In the rows, zero is written as 128.
Each path below is one point turned by a fixed rotation once a step. After each direction that follows a path, write how fast that rotation turns it, in degrees per step (0 if it stays still).
Each turn is a multiple of 5 degrees from 10 to 175, or 0.
Each row of a path follows its step; steps can be skipped.
Path 1:
step 0: [130 131 128 129 124 131 124 142 131 132 133 116 119 126 128 121 126 131
 129 131 116 130 124 125 111 128 132 116]
step 1: [127 138 131 134 128 124 131 125 121 135 122 118 126 130 131 126 133 126
 129 143 124 137 120 139 125 117 123 120]
step 2: [121 142 128 140 129 118 123 126 127 127 116 131 125 140 137 131 125 131
 131 128 143 129 127 132 129 125 129 133]
step 3: [116 127 140 135 133 123 123 126 129 124 124 136 132 129 137 126 132 128
 125 125 130 124 128 107 136 129 136 131]
step 4: [133 125 132 128 138 137 121 138 127 127 128 129 141 122 128 132 129 128
 120 118 126 128 131 114 133 122 117 122]
step 5: [124 131 122 120 130 143 129 136 121 135 127 118 137 125 117 130 139 126
 130 123 136 132 132 131 131 133 129 125]
step 6: [127 131 120 136 121 131 124 134 126 142 134 120 123 133 115 122 125 130
 129 126 130 131 130 127 115 130 139 135]
step 7: [116 129 132 131 125 128 122 126 124 130 135 126 117 133 125 119 127 123
 127 138 118 131 115 127 118 116 127 126]
step 8: [126 140 131 131 125 116 121 132 126 123 124 133 129 127 136 139 126 119
 128 134 133 130 122 134 125 115 126 116]
step 9: [120 142 139 129 132 120 133 131 131 122 124 124 137 131 139 136 133 127
 126 132 138 127 128 121 129 140 132 131]
step 10: [131 133 133 134 136 125 129 130 124 128 128 129 147 133 126 122 127 139
 126 125 122 121 135 111 133 128 126 133]
step 11: [120 127 120 121 135 141 121 138 125 125 124 126 132 128 124 118 138 138
 132 119 122 124 132 125 132 121 123 123]
Speeds:
[126 129 128 130 129 129 131 124 127 129 130 129 131 135 125 126 124 132
 129 129 132 128 130 129 127 130 131 133]  95
[126 131 131 126 129 127 123 124 128 131 131 127 129 128 132 132 125 126
 128 128 127 124 132 127 133 129 127 129]  60
[124 127 126 134 126 124 125 124 130 128 126 129 125 131 128 130 128 126
 128 131 127 132 128 130 127 131 126 124]  60
[124 125 129 131 127 124 131 132 125 124 128 129 132 128 129 130 127 128
 123 125 128 126 128 128 132 131 127 127]  60
[128 125 131 131 126 127 130 128 132 132 133 126 128 127 130 128 130 132
 124 131 126 129 127 123 126 128 126 131]  115
[128 130 129 124 124 126 133 129 126 130 129 126 122 131 127 129 123 129
 127 128 129 130 126 127 130 125 129 124]  55
